[[137 107 136]
 [156 143 146]
 [137 129 103]
 [126 113 124]
 [151 144 105]]
->
[[107 136 137]
 [143 146 156]
 [129 103 137]
 [113 124 126]
 [144 105 151]]

[[143 106 143 112 138 139 115 140]
 [112 128 127 147 118 155 125 103]
 [121 115 156 148 111 122 121 145]
 [157 121 154 124 131 103 129 109]
 [125 144 113 144 132 112 137 104]
 [136 152 116 151 113 126 102 145]
 [108 115 144 148 152 114 143 114]
 [145 149 109 120 143 119 123 116]
 [153 132 131 118 119 147 114 108]
 [124 116 133 135 148 142 108 104]
 [125 135 116 150 156 126 102 130]]
->
[[115 140 143 106 143 112 138 139]
 [125 103 112 128 127 147 118 155]
 [121 145 121 115 156 148 111 122]
 [129 109 157 121 154 124 131 103]
 [137 104 125 144 113 144 132 112]
 [102 145 136 152 116 151 113 126]
 [143 114 108 115 144 148 152 114]
 [123 116 145 149 109 120 143 119]
 [114 108 153 132 131 118 119 147]
 [108 104 124 116 133 135 148 142]
 [102 130 125 135 116 150 156 126]]

[[134 138 136 106]
 [129 154 143 104]
 [141 150 144 127]
 [149 144 125 126]
 [130 134 129 112]]
->
[[136 106 134 138]
 [143 104 129 154]
 [144 127 141 150]
 [125 126 149 144]
 [129 112 130 134]]

[[124 148 110]
 [142 133 104]
 [132 126 136]
 [135  98 128]
 [143 123 128]
 [121 129 153]
 [106 134 128]
 [144 109 142]
 [114 149 128]
 [130 144 117]
 [141 138 122]]
->
[[148 110 124]
 [133 104 142]
 [126 136 132]
 [ 98 128 135]
 [123 128 143]
 [129 153 121]
 [134 128 106]
 [109 142 144]
 [149 128 114]
 [144 117 130]
 [138 122 141]]

[[147 136 128 112 120 127 130 126 136]
 [118 119 119 126 133 112 127 151 132]
 [147 114 149 105 131 119 145 110 137]
 [123 135 119 151 116 134 149 144 123]
 [122 108 145 108 146 148 112 119 127]
 [136 141 108 133 149 129 143 125 133]]
->
[[126 136 147 136 128 112 120 127 130]
 [151 132 118 119 119 126 133 112 127]
 [110 137 147 114 149 105 131 119 145]
 [144 123 123 135 119 151 116 134 149]
 [119 127 122 108 145 108 146 148 112]
 [125 133 136 141 108 133 149 129 143]]

[[134 130 129 117 136 137 129 140 131]
 [121 114 122 143 115 112 138 107 127]
 [131 111 117 127 130 120 150 121 138]
 [127 133 130 130 128 128 123 129 126]
 [113 135 135 150 110 116 108 110 112]
 [122 114 122 143 115 112 138 107 127]
 [130 111 117 130 128 120 150 118 136]
 [134 128 126 117 138 135 135 137 134]
 [127 133 131 130 128 130 123 129 124]]
->
[[140 131 134 130 129 117 136 137 129]
 [107 127 121 114 122 143 115 112 138]
 [121 138 131 111 117 127 130 120 150]
 [129 126 127 133 130 130 128 128 123]
 [110 112 113 135 135 150 110 116 108]
 [107 127 122 114 122 143 115 112 138]
 [118 136 130 111 117 130 128 120 150]
 [137 134 134 128 126 117 138 135 135]
 [129 124 127 133 131 130 128 130 123]]

[[125 120 127 133 113 131 125 122 110 108]
 [114 138 111 116 144 114 121 113 111 135]
 [125 130 141 128 108 134 121 128 118 104]
 [141 111 114 130 140 109 136 145 131 129]
 [131 115 121 137 142 116 142 134 125 135]
 [117 142 141 119 122 130 117 126 122 115]
 [142 135 123 147 144 137 129 123 139 147]
 [119 105 129 132 118 137 143 124 145 149]]
->
[[110 108 125 120 127 133 113 131 125 122]
 [111 135 114 138 111 116 144 114 121 113]
 [118 104 125 130 141 128 108 134 121 128]
 [131 129 141 111 114 130 140 109 136 145]
 [125 135 131 115 121 137 142 116 142 134]
 [122 115 117 142 141 119 122 130 117 126]
 [139 147 142 135 123 147 144 137 129 123]
 [145 149 119 105 129 132 118 137 143 124]]

[[125 133 143 126]
 [122 127 129 141]
 [122 130 124 129]
 [150 128 114 120]
 [130 119 140 134]
 [114 125 132 117]
 [136 129 138 130]
 [152 129 120 133]
 [133 122 128 129]
 [128 136 116 143]
 [135 121 140 123]
 [135 130 118 136]]
->
[[143 126 125 133]
 [129 141 122 127]
 [124 129 122 130]
 [114 120 150 128]
 [140 134 130 119]
 [132 117 114 125]
 [138 130 136 129]
 [120 133 152 129]
 [128 129 133 122]
 [116 143 128 136]
 [140 123 135 121]
 [118 136 135 130]]

[[138 116 136 147 128 122 115 140 135 105 114]
 [151 109 114 143 108 112 110 115 138 107 134]
 [151 104 144 107 143 145 150 133 149 127 109]
 [147 144 113 124 125 147 115 148 141 126 105]
 [146 130 106 125 145 146 147 112 122 133 133]
 [140 142 116 143 115 152 128 128 111 114 142]
 [141 152 143 144 139 120 148 135 118 142 129]]
->
[[105 114 138 116 136 147 128 122 115 140 135]
 [107 134 151 109 114 143 108 112 110 115 138]
 [127 109 151 104 144 107 143 145 150 133 149]
 [126 105 147 144 113 124 125 147 115 148 141]
 [133 133 146 130 106 125 145 146 147 112 122]
 [114 142 140 142 116 143 115 152 128 128 111]
 [142 129 141 152 143 144 139 120 148 135 118]]
